One turn moves each row of this set onto another row. After a few examples, where does it send each row asked below?
mufip: [  1   4  -4   3   7   1   1   7  -6  -1   2 -10  -7  -8 -11 -14   1  -4
   2 -10  23  12  10  11  -3   6   2  -2  -3  -1  15  11   6  -3   2   4
 -11   1  -5   4  -5 -12   4  -3  -1  -6   1  -3   2  -3  -3  16 -11  14
 -10   9  -3  -5   1  -7  -4   2  -5  12  -8   1  -5  -1   6   2]
lifa: [ -7 -10  -1   5   5  -7  17  -1  -8  -1   3   1  -3  -4  -2 -18   6  -3
  -1   6  26   2   0 -15   6   1   3   1  -3  -1   7   0  10  -3  -2   1
 -13 -13  -6   4  -5 -15  12  -4   1  -6  -6  -2   2  -9   1  11 -13  11
  -8   5  -6  -2   3 -13  -5  -6  -5  -3   0  -1  -2  -1   2   5]
zalu: [ -9  -6  -8   3   5  -1  14  -3  -1   3   6   2  -4  -2   1 -17   8  -1
  -1   6  23  -1   5 -15   1   4   4   0  -4  -5   1   0  17  -6   0   6
 -10 -14  -1   2  -6 -13   6  -6   1  -8  -8  -8   0  -4  -4  10  -9  11
  -6   9  -8  -6   2 -13  -5  -3   2  -1  -1   1  -8   0   5   4]
tapu: [  1   3  -2   4   7  -1   0   8  -9  -2   2 -10  -6  -8 -12 -14   0  -3
   2 -13  25  11   8  11  -1   4   1  -2  -2  -2  15   9   5  -2   2   3
 -10   0  -6   3  -5 -12   5  -3  -1  -4   0  -3   1  -4  -1  16 -13  13
  -9   8  -4  -4   0  -7  -5   1  -5  13  -7   1  -4   0   6   2]
Bezi: [ -6  -6  -5   1   7  -4  -5  -5  -6  -4   1  -7   5  -8  -9 -12   2  -6
  -3   2  14   6   4 -22   7   6  -2   0  -1   5  -3   3  12  -5   1   7
   5  -4 -10   0  -9  -9   4  -3   3   0  -1  -3   3  -3   1  11 -14  13
  25   8  -5  -2  -1  -8  -5  -1  -9   4   2  -2  -1   6   5   8]
Pavo: [ -7  -7  -1  -2   6  -5   0  -6  -7  -6  -4  -7   3 -12  -9 -14   1 -10
   0   7  11  10   5 -21   5   8  -1   1  -4  10   0   7   9  -1   2   7
   0   0 -11   1  -7 -10   6  -3   1  -2   3   0   3  -3   0  11 -11  14
  23   6  -2  -1   1  -8  -3   0 -12   0  -1  -2   4   6   3   7]
totad: [  1   5  -6   4   7   1  -2   7  -7   0   4  -9  -6  -6 -11 -13   1  -2
   0 -12  25   9  10  11  -3   5   1  -2  -2  -4  13   9   8  -4   2   4
  -8  -1  -4   2  -5 -11   3  -3   0  -5  -1  -5   1  -3  -2  16 -13  13
  -8  10  -5  -6   1  -7  -5   2  -3  13  -7   1  -7  -1   6   3]
lini: [  0   5  -6   5   6  -2  -3   7  -7   1   3  -9  -7  -8 -12 -12   2  -3
   0 -11  25  10  10  10  -1   4   2  -1  -1  -4  12  11   6  -4   3   5
 -10   1  -5   3  -7 -11   2  -4   0  -4   1  -3   1  -4  -2  18 -13  13
 -10  10  -6  -6   1  -6  -5   2  -4  13  -6   1  -6   1   6   2]
deri: [ -8  -5  16   3   8  -1   0  13   3  -1  -2  -8   8 -13 -12 -13   1  -4
  -3  -5  18  11  14  -8   4   6   6   0  -2  17  20   9   1   0   2   9
 -13  -1  -3   5 -10  -9   0  -3  -5  -4   1  -1   8  17  -7  16  -6  13
   3   8  -2  -5   5  -5  -5  -1  -3 -10  -4   3   1   2   8   6]
nuse: [ -4   4   1   7  11   0   6   0   0   5  -4  -6 -13 -15  -9 -12  -2  -5
   4 -16  18   6   7 -11  11  -5   4   1   1  10  12   6   2 -11   1   3
   7  -8  -9   0 -10  -4   5  -4  -3  -5  -3  -8   2   7  -5  14 -14  11
  -3   2  -5  -8   0  -4  -3  10  -1 -14   4   3  -5   9   2   8]
kunu: [-10  -8  -2   2   5  -3  18  -5  -2   3  -1   0  -7  -8   1 -17   7  -6
   2  14  19   6   7 -14   0   5   5   0  -6  -1   5   4  13  -1   1   6
 -16  -8  -3   5  -5 -15   8  -6  -1  -9  -1  -3   2  -4  -4  13  -7  13
 -10   7  -4  -4   5 -11  -3  -3  -5  -5  -3   1  -2   0   4   4]
Nirov: [-12  -5   3  -3   4   5   3   2  -6  -3  -8  -6  20  -6   2 -18  -5  -5
   6   5  22   7   8  -9   3  10   4   1  -9  -6  11  10   5   5  -1   5
  -7  -7 -10   4  -3 -15   8  -1  -9 -10  -7  -4   6   1  -7  17  -6  19
  11  -1   1   1   2  -5   0  -1  -6  -3  -1  -1   0   5   5   3]
Tibez: [ -3   3   2   7  12   1   6   0   0   6  -4  -8 -12 -14  -6 -12  -2  -4
   3 -14  16   6   7  -9   6  -5   6  -3   1  10  13   5   4 -10   1   4
   8 -11  -9   2  -8  -4   7  -4  -3  -7  -4  -6   2   8  -6  13 -14  11
  -4   3  -5  -6  -1  -6  -4  10  -2 -14   5   3  -3   7   4  11]
lup: [ -4   4   1   5  11   2   6   0   2   6  -5  -6 -14 -15  -7 -12  -1  -5
   4 -14  16   6   9 -10   7  -3   5   0  -1   9  12   7   4 -10   2   5
   7  -8  -8   0  -9  -4   4  -4  -4  -7  -3  -8   2   9  -8  13 -12  12
  -3   4  -5  -8   0  -5  -2  11   0 -14   3   2  -5   8   3   8]
fif: [  1 -20  10   3  -1  -1  12   8 -12 -10  -6   4   5  -2 -13 -10   2  -3
  -5   2  15   6   9  -1   1   1  -2  -6  -3   8   8   7  11   3   4   7
  -5 -20  -8   5  -8  -8   0  -3   3  -4  -1   5   0   8  -4  19 -15  16
   2   8  -2  -6   9  -1  -6   5   0  -1   2   2  -3  -3   0  12]
safu: [ -8  -1   8   4   9   1  -8  13   5   4   6  -8  11  -7  -9 -11   1   2
  -8  -8  20   5  15  -8   2   3   6  -4   1   9  14   5   7  -5   3  13
  -4  -9   0   5 -12  -7  -3  -5  -2  -3  -6  -6   6  19  -8  16  -8  10
   6  13  -7  -8   2  -6  -9   1   4  -6   2   4  -6   0  12   9]
Nifat: [  0 -17   4   1  -1   0   9   8  -7  -8  -3   7   3   0 -15  -9   4  -3
  -4   0  15   4  12  -4   4   4  -3  -1  -4   4   2   9  13   0   5  10
  -4 -17  -4   0 -10  -4  -7  -5   4  -3  -2  -1  -1   9  -6  20 -13  15
   5  12  -3 -10  10   0  -6   7   8   0   0   3 -10  -1   0   7]
sufa: [  1 -20  10   2  -2  -2  11   7 -10  -9  -7   4   3  -3 -13  -9   3  -4
  -5   5  13   8  11  -2   0   2  -1  -6  -3   8   7   9  10   4   5   8
  -6 -17  -8   5  -8  -8  -1  -4   3  -5   1   5   1   8  -4  21 -14  17
   1   9  -2  -6  10   0  -6   6  -1  -2   2   2  -3  -1   0  11]
Debo: [ -7  -6  16   5   9  -1   1  16  -1  -4   1  -7  12 -10 -13 -14   0  -1
  -4 -12  23   8   9  -8   8   3   4  -1  -1  16  23   4   0  -3   0   6
 -10  -7  -5   4  -9  -9   4  -1  -4  -3  -5  -3   7  14  -4  13  -9  12
   5   6  -3  -4   2  -8  -7  -3  -2  -7  -2   3   1   0   7   7]
Dekat: [ -4   4   2   7  11  -1   5  -1   0   7  -5  -8 -14 -16  -7 -11  -2  -5
   3 -12  15   8   9 -10   7  -5   6  -2   1   9  12   6   2  -9   2   5
   7  -8  -9   2 -10  -5   5  -4  -2  -7  -1  -5   3   8  -6  15 -14  12
  -5   4  -5  -7   0  -4  -3  11  -4 -15   5   3  -3   7   3  10]
vemid: [-10  -7  -7   6   4 -10  12  -4  -4   5   4   1  -7  -6  -4 -15   9  -2
  -3  10  24   3   5 -18   9   1   4   3  -1  -6  -1   3  10  -4   2   7
 -14  -7  -4   2 -10 -12   3  -7   2  -4  -2  -4   3  -9  -1  17 -12  10
  -9  10  -8  -6   6  -9  -5  -4  -3  -4   1   1  -7   3   2   1]
Zuf: [-12  -2  -5   1   4   1  -6   2  -6   1   0  -5  22  -1  -1 -15  -3   2
  -1   0  26   0   7 -12   8   5   4   1  -3 -15   3   8   7   0   0   7
  -1 -11  -8   2  -8 -11   1  -4  -4  -6 -10  -7   5  -2  -4  21 -12  15
  13   4  -6  -3   2  -3  -3   0  -2   2   5  -1  -7   6   7   2]
ruz: [ -6  -7  -1  -2   8   1   2  -4  -6  -8  -2  -7   5  -9  -7 -15   0  -9
   1   3  12   8   3 -20   2   9  -2  -2  -5   9   2   4  13  -3   0   6
   3  -4 -11   2  -5 -10   8  -2   0  -4  -2  -3   1  -1  -1   7 -10  15
  25   5  -2   0  -1 -10  -3  -1  -9   2  -1  -2   4   4   4   9]
toles: [  0 -18   4   3  -1  -2   8   9  -9  -8  -3   8   3   0 -17  -9   5  -2
  -5  -1  17   3  11  -5   7   2  -3   0  -3   4   2   8  11   0   5   9
  -5 -16  -6   0 -11  -4  -7  -4   5  -2  -1   0   0   6  -5  21 -15  15
   5  11  -4 -10  10   1  -6   6   6   0   1   2 -10   1  -1   6]
periz: [ -7  -2   8   7   8  -7 -10  13   2   4   6  -8  10  -9 -14  -8   2   3
 -10  -9  22   6  13 -10   9   1   5  -2   4   8  13   5   1  -4   3  12
  -6  -5  -3   4 -15  -6  -5  -4   0   1  -2  -2   8  15  -5  21 -12  10
   4  13  -9  -8   4  -3  -9   0  -1  -6   3   4  -5   3  10   7]
Lito: [-12  -5   3   0   3  -2   2   2 -10  -3  -9  -6  20  -7  -2 -17  -4  -4
   4   4  25   7   6 -11  10   7   4   3  -7  -7  11  11   0   5  -1   4
  -9  -5 -13   4  -6 -15   7   0  -7  -7  -4  -1   8  -4  -3  21 -10  18
   9  -2  -1   0   4  -2   0  -1 -10  -3   1  -2   1   7   3   0]
nuz: [ -7  -5  -7  -3   7  -1  -4  -6  -2  -2   0  -7   3  -9  -6 -13   2  -7
  -2   7  10   7   8 -20   1   9  -1  -1  -3   5  -4   6  15  -4   3  11
   4  -2  -7   1  -8  -9   2  -5   2  -3   0  -4   1   1  -3  12  -9  14
  25   9  -5  -3   1  -7  -4   1  -7   3   1  -1  -1   5   5   9]
Bofa: [-14  -1  -6   0   3   0  -7   0  -3   5  -3  -5  18  -6   0 -13  -2  -1
   0   7  23   4  12 -12   6   7   5   2  -5 -15   1  11   5   2   3  10
  -4  -5  -7   2 -10 -11  -2  -5  -5  -6  -4  -5   6   1  -7  24  -9  16
  10   5  -5  -5   5   0  -1   2  -3  -1   3   1  -7   7   6   1]

Bofa goes to Lito
Bezi goes to ruz
totad goes to mufip
And these:
sufa goes to toles
lup goes to Dekat
periz goes to Debo
vemid goes to lifa

One turn moves each row of this set onto another row. After a few examples, where does it send each row asked below?
tele: [  6  -9   5 -10  -2   0   1   0  14   0   0  -2   7  -2   1  -4]
pomib: [  7  -1  -4  -7  12  -4   6  12   8   5   4  -5 -17   0   5  -7]
Kuv: [ -2  -5  -2  -5  -2   4  -3   2  13  16   1   2 -11   6   4 -14]
Mog: [  5 -12   3   2   3  -4  -1   8   7  -4   8  -5  -1  -2   7   2]
bevof: [ 8 -7  4  0  3  0  0  8  4 -4  4 -9  0  0  5  3]
farib: [  3  -8  -3 -11   4   5  -1  12   5   6   7 -12  -6  -3   2 -14]
der: [  4  -9  -3 -15  10   3  -1  11   4  10   2 -11  -7   2   5 -10]
turi: [ 4 -2  8  1 10 11  5  5  8  6  2  2 -5 -2  8 -9]
biz: [  2   0   3  -2   8  10   4   1   4   6   3   2  -5   0   5 -15]
ronen: [ -2  -6  -3  -4   0   3  -7  16  12   6  -4  -4  -7  -4   6 -14]
tuz: [ 3  2  0 -7  3  0 -9  4 19  1 11 -2 -2 -3  9 -9]
mov: [  6  -6  -1 -12  -3  -1   3  -3   4   1  10  -5 -10   3   0  -2]
Tedo: [ 10  -7   1 -11   3  -3   3   1   4   0  11  -5  -9   6   0  -2]
Nevev: [  5 -14  -3  -7   8  -2   8   8   7   9  -9  -1  -6   2   0  -5]
Likif: [  8 -10   0  -1   3  -3  -3   9   8  -4   6  -7   1  -4   4   1]
fanob: [ 10  -5   4  -6  -3  -5  -2  12  12   7  -4  -5 -10   8  -2  -5]
raro: [ 0 -5  5  2  3  7 -3  3 14  9  1 -4  6 -2 12 -6]
vibir: [  1   7   4  -1   3   0  -3   2  17   3   9  -4  -5  -3   7 -11]
nuki: [  5 -15  -1  -8   5  -4   3  11   8  11  -7  -4  -5   5   4   1]
dafi: [  2   0   7  -3   6  10   6   4   4   4   5   2  -5  -2   6 -13]
suzo: [  9 -10   7  -7  -2  -4   1   0  14   4   2   1   6   1   1  -3]
fevol: [  4 -12  -6  -7   0  -8  -4   5  11   4   6  -9 -11   5   7   5]
zolug: [ 1 -5 -1  2  4 -7  0 -1 16  1  5  8 -5 -4  4 -3]
Lidu: [  8 -16  -2  -8   8   0   4   7  10   9  -8  -6  -7   7   5  -2]
Nibop: [  2   4   5  -2   5  11   6   4   6   8   2   1  -5  -1   5 -11]
Memop: [ 1 -6  4  3  3  8 -8  5 14  9  0 -7  3  4 11 -7]
Zamim: [  7 -12  -5  -4   0  -6  -8   4  11   8   4  -8  -8   7   5   4]
bem: [ 3 -5  1  3  6 -6  2 -3 14  0  1  7 -6  0  7 -2]
zanu: [ -1  -7  -2  -5   2  -4  -5  17  13   7  -2   1  -5  -3   5 -14]
Bok: [ -4 -10  -6   1   9   6  -3   4   2   5   6   2  -9   1  10  -9]
nik: [ 3 -5 -3 -6  9 -1  1 -9 14  6 12 -4 -1  0 10 -3]
loma: [  7 -15   1  -5   6   3   6   7   7  10  -7  -6  -5   4   3  -1]
Seso: [ 1 -8  0 -2  0 -6 -1 -5 12 -1  0  9 -4  2  6 -2]
Rek: [ -7  -6  -7   0   7   7  -1   0   6   7   3   0 -11  -1  12  -9]
Zov: [ 3 -3 -1  3  2 -4  2 -5 16 -1  5  5 -7 -1  6 -3]
leked: [ 6 -9  3  1  1 -4  1  8 12 -4  5 -4 -1 -3  5  4]
nos: [  4   5   4   0   1   3  -5   1  17   2   8  -2  -2  -3   5 -13]
toko: [  0  -5  -1 -11   2   4  -4   3  10  15  -3  -1  -6   4   3 -18]
Nenum: [ 9 -3  8 -4 -5 -5  3 10 10  9 -4 -5 -9  6  0 -3]
kasi: [  4  -5  -5  -7  13   3   0 -10  15   5   5  -3  -3   2   9  -3]
Ker: [  2   7   2  -1   0   0  -8   3  16   4  10  -2  -5   0   8 -10]
tas: [ -1  -5  -2 -12  -1   3   0   2  12  15  -2   4  -7   3   4 -15]
demim: [  5  -5  -5  -7  11   0   5  11   7   3   0  -3 -18   1   3  -8]
Kadol: [  6  -7  -5  -8   1  -9  -5   3  13   8   2 -13  -9   8   4  -1]
Fifo: [ -3  -4  -2 -12  -2   5   0   1   9  12  -2   0  -9   6   3 -17]
fiva: [  3 -14  -6  -6  -1  -7  -6   2  12   6   3  -9  -9   7   4   1]
kufu: [  6  -8  -5 -17   6   7  -1  10   7   8   1 -10  -3   0   3 -12]
dut: [  5  -7  -3 -17   7   6   0  10   9   9   4 -13  -7   0   5 -11]

der goes to toko
dafi goes to Ker
And these:
Rek goes to raro
Lidu goes to kufu
tuz goes to Seso
mov goes to Nenum

